In the rows, zero is written as 128.
Rotation paths and how fast each direction turns (degrees a step):
Each turn is a multiple of 5 degrees from 10 to 175, or 0.
Each row of a path follows its step; steps can be skipped.
Path 1:
step 0: [126 120 129 124 131 125 125 131 133 121 137 121 133 123 121 135 139 131
 122 126 123 127 128 128 128 131 113 128 129 137 126 136 127 140 127 121
 121 132 135 132 124 130 131 126]
step 3: [120 132 126 130 121 132 129 135 129 137 123 124 130 126 125 123 126 125
 132 131 117 135 133 122 121 123 138 131 124 135 137 129 135 125 133 132
 120 128 130 142 136 126 129 133]
step 4: [122 131 123 125 117 126 136 131 127 125 120 133 128 122 136 126 126 128
 125 122 127 129 115 120 134 123 135 134 124 136 130 125 116 136 133 129
 133 122 124 121 126 128 126 122]
step 12: [129 121 129 131 126 126 130 125 130 130 118 126 129 127 119 127 136 122
 114 118 123 125 128 132 130 123 124 126 132 142 127 126 126 133 132 122
 118 114 124 126 129 124 126 128]
step 13: [133 129 126 122 129 127 126 126 129 126 126 113 125 124 125 125 123 125
 121 129 122 123 125 127 135 133 114 134 117 123 134 131 126 130 133 117
 131 134 123 120 123 126 136 128]
step 16: [130 133 128 131 127 130 135 136 133 124 121 127 126 110 126 134 124 127
 129 134 131 132 118 125 129 121 137 131 127 131 130 130 129 126 119 137
 133 133 130 131 142 132 130 123]
step 17: [126 125 129 136 115 123 132 131 134 121 127 132 124 127 131 131 136 130
 129 123 125 121 127 124 126 117 126 117 128 144 129 129 127 133 132 119
 127 134 126 135 126 131 120 128]
step 18: [137 117 126 131 131 115 122 126 126 130 123 131 138 128 133 126 129 126
 122 124 129 120 131 118 129 129 122 131 115 125 118 129 122 127 133 124
 139 129 122 125 120 125 129 128]
step 22: [129 140 124 133 114 128 124 129 118 125 130 128 120 126 133 133 133 134
 130 136 127 129 130 119 127 125 119 126 130 129 132 136 123 129 134 130
 120 138 129 126 135 138 124 134]
[126 131 126 131 125 128 126 129 130 128 129 126 130 126 127 128 125 127
 126 127 132 129 127 130 129 127 131 128 130 127 126 128 126 127 127 129
 130 127 127 127 125 129 129 129]  145
[128 126 128 129 129 129 130 126 129 128 130 128 131 127 126 129 131 127
 130 128 127 129 130 130 132 125 128 130 128 129 127 128 127 130 126 132
 128 127 126 130 129 129 129 126]  155
[126 127 126 129 127 128 132 127 131 129 130 129 127 128 128 128 127 130
 127 130 128 130 129 126 128 128 126 127 130 129 127 130 130 128 129 128
 125 128 130 132 126 128 128 132]  130
[128 129 130 127 127 127 127 130 131 130 128 130 127 126 129 128 127 129
 130 130 129 131 130 133 127 128 127 129 126 127 127 130 127 128 131 128
 128 128 130 127 130 130 126 128]  55
[129 133 129 133 129 129 129 129 130 129 126 127 127 128 127 129 128 126
 127 129 127 129 127 126 129 127 128 126 126 129 130 129 128 128 128 126
 126 126 125 130 128 128 126 125]  80
Path 2:
step 0: [127 138 124 131 127 138 124 125 127 130 121 128 127 132 120 123 139 128
 120 130 126 129 120 135 121 130 126 124 120 120 130 126 125 139 125 126
 127 118 124 130 124 128 123 129]
step 2: [128 127 122 134 131 121 127 131 127 128 116 137 130 126 138 138 124 121
 131 130 125 135 126 123 125 125 128 135 131 126 133 129 132 126 131 129
 126 137 127 118 136 130 125 122]
step 9: [120 123 131 138 132 133 138 130 131 127 129 138 134 127 119 126 129 125
 127 125 117 123 133 132 124 138 125 121 132 125 127 131 125 122 128 128
 133 126 126 130 131 122 136 128]
step 13: [133 132 126 126 122 129 134 131 128 128 127 129 130 127 125 123 126 131
 139 126 127 118 122 123 132 133 122 130 136 129 123 127 129 129 124 132
 137 136 118 113 125 132 124 129]
step 17: [119 126 131 138 125 130 120 140 129 123 127 127 129 124 124 127 130 135
 115 121 117 124 127 125 133 129 130 128 128 120 128 132 134 123 127 130
 134 134 128 125 125 127 126 127]
step 22: [129 125 123 117 131 122 120 135 130 126 136 131 130 126 124 118 122 126
 125 135 129 127 118 129 121 127 122 130 130 138 131 129 136 128 122 136
 129 125 133 128 133 129 127 135]
step 23: [126 137 133 126 127 130 127 130 122 135 131 124 117 129 129 136 123 126
 128 131 127 128 122 124 122 134 133 131 126 124 135 123 140 131 130 118
 122 118 133 129 132 122 129 128]
step 27: [130 126 128 132 139 131 127 121 130 135 126 130 135 134 124 129 132 129
 138 126 124 118 137 130 124 127 126 133 121 132 135 122 126 127 129 125
 128 123 129 133 134 122 137 134]
step 30: [128 123 121 114 126 131 121 122 126 128 125 132 126 126 116 120 131 131
 130 135 125 124 128 122 118 132 125 123 122 129 123 132 126 136 121 126
 132 128 131 133 122 134 134 126]
[131 125 128 127 126 127 127 127 128 128 130 126 129 130 129 127 130 125
 130 130 126 126 130 124 127 126 127 125 128 128 127 126 128 128 128 129
 127 128 124 128 128 128 129 128]  125
[130 127 125 126 128 128 126 129 128 127 130 128 131 129 126 126 128 131
 128 131 127 132 127 127 129 128 128 128 128 128 130 129 127 129 129 125
 124 128 129 130 128 128 126 129]  95
[130 128 127 132 131 126 128 128 127 130 128 127 128 130 129 125 129 126
 126 129 130 128 128 128 126 126 130 128 127 128 130 127 127 131 126 129
 128 129 132 126 128 128 126 126]  175
[128 128 128 129 129 130 130 128 128 128 125 131 129 128 127 128 126 128
 132 129 131 130 130 129 127 126 126 128 130 129 129 127 125 125 129 130
 128 130 127 130 131 126 126 127]  60
[129 130 127 127 129 125 126 132 128 129 128 129 126 127 127 129 129 129
 129 132 129 127 131 129 129 126 125 132 130 126 127 128 126 128 128 130
 127 128 128 126 127 130 131 128]  125
